Z: rows in several groups, each row roughly a mix of its group's directions (some rows in no group):
Z (140 x 10):
[[-63   1   6 -24 -19  11  61  -1   6 -15]
 [  3  -3   3   6 -58  67 -18  23  -8 -12]
 [ 34 -15 -50   7  47 -20  -1  13  44  21]
 [-60  32   4 -40  11 -22  32   6  33   4]
 [ 51  16  -9  19 -18   0 -39  33  45  27]
 [ 57 -13 -34  32  45  33   3  -7  15  -7]
 [-14 -19  13   8 -20  58  21 -13 -56 -27]
 [-17  31   0 -33  51   9 -34   9  53  -1]
 [-54 -28  10  19 -42 -12  34 -37 -15  10]
 [-11 -15  35   8   1 -55  27 -24 -54  14]
 [-49  15   5 -46 -41   3  18 -21  28  32]
 [ -2 -49  24   8 -20 -42   7 -58   9  17]
 [-79  -8   2 -16  -4 -19  30 -24  12  19]
 [-48  -8  50 -41  -1 -29  24 -20 -26  -3]
 [ 57  10 -15  22  49 -14 -24  -5  14 -39]
 [ 13 -25   7   2  29 -76   9 -32  10  20]
 [ 14  -5 -41  17   7 -41  12 -14  56  39]
 [-50 -11  27 -12   5  -7  58 -20 -38 -15]
 [-19  -4  43 -17  14 -38  20 -41 -51 -15]
 [-35  -5 -44  16  13 -28  30  13  50  34]
 [ 70 -22   1  18  21 -20 -40   5 -19 -23]
 [ 19   1 -30  36   2 -42 -12  15  54  37]
 [-24  -8  40 -36 -34  46   6   9 -33 -32]
 [ 54 -33  -8  41  25 -39  -2 -31   3   5]
 [-19 -30  51   1 -20 -57  16 -25 -20  17]
 [ 18 -14 -40  58  25  -5   3 -24  27  40]
 [ 66 -32   7  17  17 -37 -36  -9   8  13]
 [ 37  47 -51  -7  31  -3 -28  18  26   0]
 [ 42 -59   2   5 -42  16  11  -4  18 -36]
 [ 20 -43  33 -27 -19 -23  -8 -61 -16   0]
 [ 29  -5  20 -14 -40  43 -49  38   6 -14]
 [ 26   7  31   8 -19 -36 -61   0 -14  41]
 [-17  29   4  -1 -47 -48  -3  24   3  53]
 [-52  24 -26   9  15 -36   8  -7  28  50]
 [-47 -14  32   1 -59  17  20 -21 -32  -2]
 [-21  -6 -32  58  -1 -33  41 -23  26  10]
 [ 65 -30  -3  26  32 -28 -34 -15   3  -2]
 [ 28 -14 -47  26  28 -29 -19  12  47  28]
 [ 35   6 -25  13  -3 -39 -27  16  53  41]
 [-42  27 -32 -52  -1  28   4  33  30   7]
 [-41  25  -7 -27 -22  65   1  35   6  -7]
 [-37 -15  54   5 -49 -10  18 -26 -29  -6]
 [ 25 -45  29  -5   2 -10   2 -54 -42 -27]
 [-11  60  42 -38 -29  29 -16   3  10   4]
 [ 46   2  21  24   1   5 -25   3 -56 -46]
 [ 28  27   0 -11  48  39 -10   6 -55 -20]
 [-34   9 -29 -27  52 -32  25  -6  27  33]
 [ 64  -6  15  16  22 -46 -36 -19  -8   6]
 [-62   1  -7 -28  32 -32  34 -28  -1  18]
 [-57  34  17 -37 -24  40   6  27   1   9]
 [ 55 -36  46   4  10 -19 -25 -30 -22  12]
 [-58  15   9   2  -2  38  48  -8 -31 -23]
 [ 57 -28 -10  30   9 -49 -28 -12  19  13]
 [ 62 -40  21  28 -14 -12 -42  10 -12  -3]
 [-21 -17  29  -2  26 -44  46 -29 -43  -6]
 [ 50  -4 -25  18  57  31 -30  -3  -9 -21]
 [ 51  -3  11   6  45  26 -14  15 -46 -32]
 [  7  -8  32  -2 -19  55 -15  17 -20 -60]
 [  3   3 -22 -16 -22  68 -20  49  16   6]
 [ -6  35 -39  -5  -9 -15   0  42  56  33]
 [  5 -36  13   0  38  44  10 -31 -23 -50]
 [ 19  -8 -40  50  14 -47   9 -24  29  25]
 [-61   3  -2  -1   6 -48  33 -25  15  32]
 [  9  30  15   1  19 -75 -37  11  19  -4]
 [ 13 -32  72  -2 -10   3 -21 -21 -40   0]
 [ 22 -14 -34   4  28  58  12  -9   5 -52]
 [-18  21 -23   9 -41 -12   5  47  34  50]
 [-39  19  29 -26 -18  43  28 -16 -44 -22]
 [ 60 -26  23  -2 -12 -30 -31 -38 -24 -13]
 [ 23  30  53 -45   6   3 -23 -18 -43  -8]
 [-21 -13  30  -1  11 -37  42 -30 -58  -5]
 [ 52  16 -37  11  11  15 -51  19  34   5]
 [-45  30 -14 -14  13  50  16  43 -14 -28]
 [ 51 -26 -24  38  35 -36 -15   0  26  15]
 [-51  25  20 -44  12   1  43 -17 -34  -1]
 [ 39 -34  -6   8  26  11 -66 -13   6 -30]
 [-55 -13   3  -2 -17 -41  49 -23  29   8]
 [ 50 -18 -22  51 -10 -36 -25 -10  26  17]
 [ 32  15 -48  10  -3  37 -33  33  41  14]
 [ 52   9 -20  13 -16  29 -52  28  32  11]
 [-31 -26  48 -53   3 -31  24 -18 -18 -10]
 [-43 -23  49   0 -45 -26  23  -6 -19  24]
 [-42   2  18 -18   9 -47  -8 -59   5  27]
 [-19  16 -32  12  35 -54  21 -11  39  32]
 [ 37   0 -28   0   7  63 -30  -6  10 -42]
 [-25  33  28 -15 -22 -42  10  -8  25  57]
 [ 11 -25  15 -63  33 -29  31   3  25 -25]
 [ -7  26 -53  30   8  15  56  25  18 -14]
 [-25  33 -11 -11 -68 -25  12  22  14  30]
 [ 27  -6  57  -7 -29 -41 -23 -11 -21  36]
 [ 43  -4  30   2 -25 -31 -52 -22  -2  38]
 [ 20  -2  32  21  -7 -48 -34   0 -37  46]
 [  1 -31   0  14  25 -64   7 -43 -11  33]
 [-32  21  12   1  11  52  24  18 -47 -38]
 [-75  31  10 -27  11   7  35  -4 -15   6]
 [ 37 -43 -12  28   1 -45 -34 -13   7  38]
 [-56  13  35 -36 -17 -42  20  -9  21  11]
 [ 60  -7 -36  19  32 -29 -13   4  40   7]
 [  5 -10  12  21 -68  23 -45   2  25  23]
 [-76  38   6 -19   8 -15  28  -2   6  19]
 [ 29  21  56 -18 -33  31 -35   6 -22 -20]
 [-64  17  34 -38  -1  10  25  -6 -35  -6]
 [-19  23 -56 -11  52  24  24   7  15 -26]
 [  0  36 -52   0  32  -4  -7  11  58  18]
 [ 17 -50  19  40  14 -14  27 -14 -54   5]
 [-35  27  23 -24 -60 -25  18 -14 -35   7]
 [  7  43 -38 -18  18   3 -28  27  59   8]
 [-60 -22 -27  15  -4 -30  30 -11  32  32]
 [-61  10  39 -16 -25  38  11  12 -29 -15]
 [ 34  20 -51  13   9  46 -37  11  27 -14]
 [ 25 -43 -11  26 -61  29 -23   9  25   2]
 [-62  -6 -16 -15 -25   8  34  23  18  44]
 [ -2  11 -29  -3 -15  66 -20  29  45  -9]
 [ 46  -6  -7  25 -24  11 -61  22  22  28]
 [-17  36   0 -12 -48 -19 -10   7  46  49]
 [-54  20  18 -16  -9 -44  46   4 -19  25]
 [-43  49  -4  -1 -28  11   1  40  32  34]
 [ 15  11 -16  -3 -17 -36 -18   6  58  55]
 [-40  27   0 -57  52   1  26   7  -6   3]
 [-74  43   7 -28  15  -1  19   4  -5  18]
 [ 29   5  37  31 -32 -38 -14 -24  14  49]
 [-11  27 -26 -13 -25  42 -13  40  45  33]
 [ -1  49 -44  11  15  32 -17  38  36  15]
 [-62   2  25 -31 -24  34  32 -11  -3 -25]
 [-21  24   6 -10 -47  67 -19  17  18 -14]
 [ 30  17 -56  20  30   5 -20  20  43  26]
 [ 10  28 -11 -36  16  62 -16  45   6 -19]
 [ 60 -36  31   4   4 -40  -4 -21 -17 -29]
 [-65  -2  44 -23 -23 -13  19 -18 -30   6]
 [ 30 -33   8  12 -32 -57 -26 -36  18  14]
 [ 50 -32 -30  26  37 -37 -16  -2  28  12]
 [ 29  16 -29   2 -32  18 -47  26  51  14]
 [ 73   0   1  44 -30  -7 -26   0 -10   2]
 [-12  20 -58   7  49 -22  23  -2  40  11]
 [-52  -6  -9   1   7 -48  40 -36  -4  31]
 [  9  10  24  11 -43 -43   5   8  14  64]
 [ -5  13  34 -18  17 -80   3  -5  24   5]
 [ 60 -10 -19  23   6 -40 -44  16  22   5]
 [-64  -7  12 -30 -22  38  37  -6 -20 -12]
 [-68  37  -2 -10  -7  40  28   3 -22  -2]]
the one row of each list that fits no group (the others fit one group, some only roughly):
- Z521: [-31  22   2   3  44 -52  39 -30 -18  12]
- Z292: [ 45 -42  26  32  13 -21 -11 -32 -35 -22]
- Z858: [ 48 -21 -13  39 -16 -44 -15   1  46   5]
- Z87: [ 51 -34  36  10  -4 -30 -53  -8  -3   9]
- Z834: [ 14  -6  26 -35  18  27 -12  -1 -58 -48]
- Z725: [ 44   2 -20   3  29  53 -46  -4   3 -30]
- Z271: [-17   7 -42   5  30 -37   4  -1  55  39]
- Z690: [ 59   2   7  27   1  31 -41  -2 -44 -13]
- Z776: [-27 -32   8  24  38 -28  41 -27 -43  10]
- Z687: [-26  -3  -6  -7 -50  67   7  26   9 -20]
- Z968: [ 29 -26  22  23   3  33 -28 -23 -61 -17]
 -> Z776
- Z819: [ 35 -15 -25   2  39 -55  -1  -6  47 -10]
- Z302: [-39  -3  44   5 -55   1  10  -3 -42  26]
- Z295: [-36  10  25 -25  -6 -71  27  -9  11  21]
- Z500: [ -1  38 -39  25  38 -31  13  13  23  46]
- Z738: [ 57 -22 -27  49  -5  -8 -37  -8  15  19]
- Z168: [-64  -1  -6 -27 -10  20  52 -27  -7 -14]
- Z933: [-11  38 -37 -18  -3 -37  10  24  56  22]
- Z842: [  1 -39   7 -18  32  25  10 -18 -48 -52]
- Z611: [  1  25 -48 -25  27  17   6  33  58   4]
- Z412: [ 12  13  -8   1 -18 -66 -18  14  43  40]
 -> Z500
- Z311: [-27 -10  43 -46 -13  32  14 -31 -41 -16]
- Z880: [-21 -30  35  16 -24   0  30 -61 -31  -6]
- Z100: [ 55 -33  -7  36 -25   1 -16 -30 -40 -14]
- Z261: [ 12 -10 -39  33  -2 -39 -10  -1  56  37]
- Z558: [-71  -2  20 -47 -20  11  28   5   2   2]
- Z593: [-56  18  12  -9 -41  -7  14  34  23  42]
- Z203: [ 66  23 -17  13  35  17 -38  22  -6 -11]
- Z301: [ 12  28   0  19 -37 -33 -39  31  41  33]
- Z120: [ 23 -65   1  17 -12 -42   9 -42  -2  11]
- Z888: [-53   7  16   0 -56   1  37  15 -17  30]
- Z844: [-31  52 -16   9  34  -1  47  13 -19  33]
- Z429: [ 48 -23  31  12   0 -39 -55 -18   1  14]
- Z827: [ 12  15   8 -24   8  53 -17  28 -43 -46]
 -> Z844
- Z545: [-53 -11  54 -10 -17 -29  22 -13 -29  23]
- Z81: [ 58 -46   7  12  19 -38 -12 -37  -9  -1]
- Z170: [-60  23  28 -38 -28 -13  34 -14 -19  -5]
- Z144: [ 74  -5 -13  -3   9   8 -35  27  32 -15]
- Z24: [ 49 -29  43  17  -4 -37 -31 -20 -30  -4]
- Z913: [-17  -5  15 -25  28  50   8  16 -48 -43]
- Z372: [-52  33 -25 -25 -16  10  19  26  42  29]
- Z780: [ -3 -13  37  -2  -7 -78  15 -20 -19  20]
- Z578: [-54  28 -23  26  -9   7  32  25  39  28]
- Z510: [-48  14  -1 -13 -30  55  31   2 -34 -18]
- Z274: [-62  31  19 -26 -23  39  27  12  -1  16]
- Z798: [ 30  15 -39  10  55 -33 -25 -16  37   4]
- Z924: [-44 -22  33 -21   4 -39  25 -43 -32   7]
- Z247: [ 53 -34 -26  -5  54  -2 -21   8  -8 -29]
- Z824: [-57  28   6 -11   0  39  20  22 -48  -9]
 -> Z824
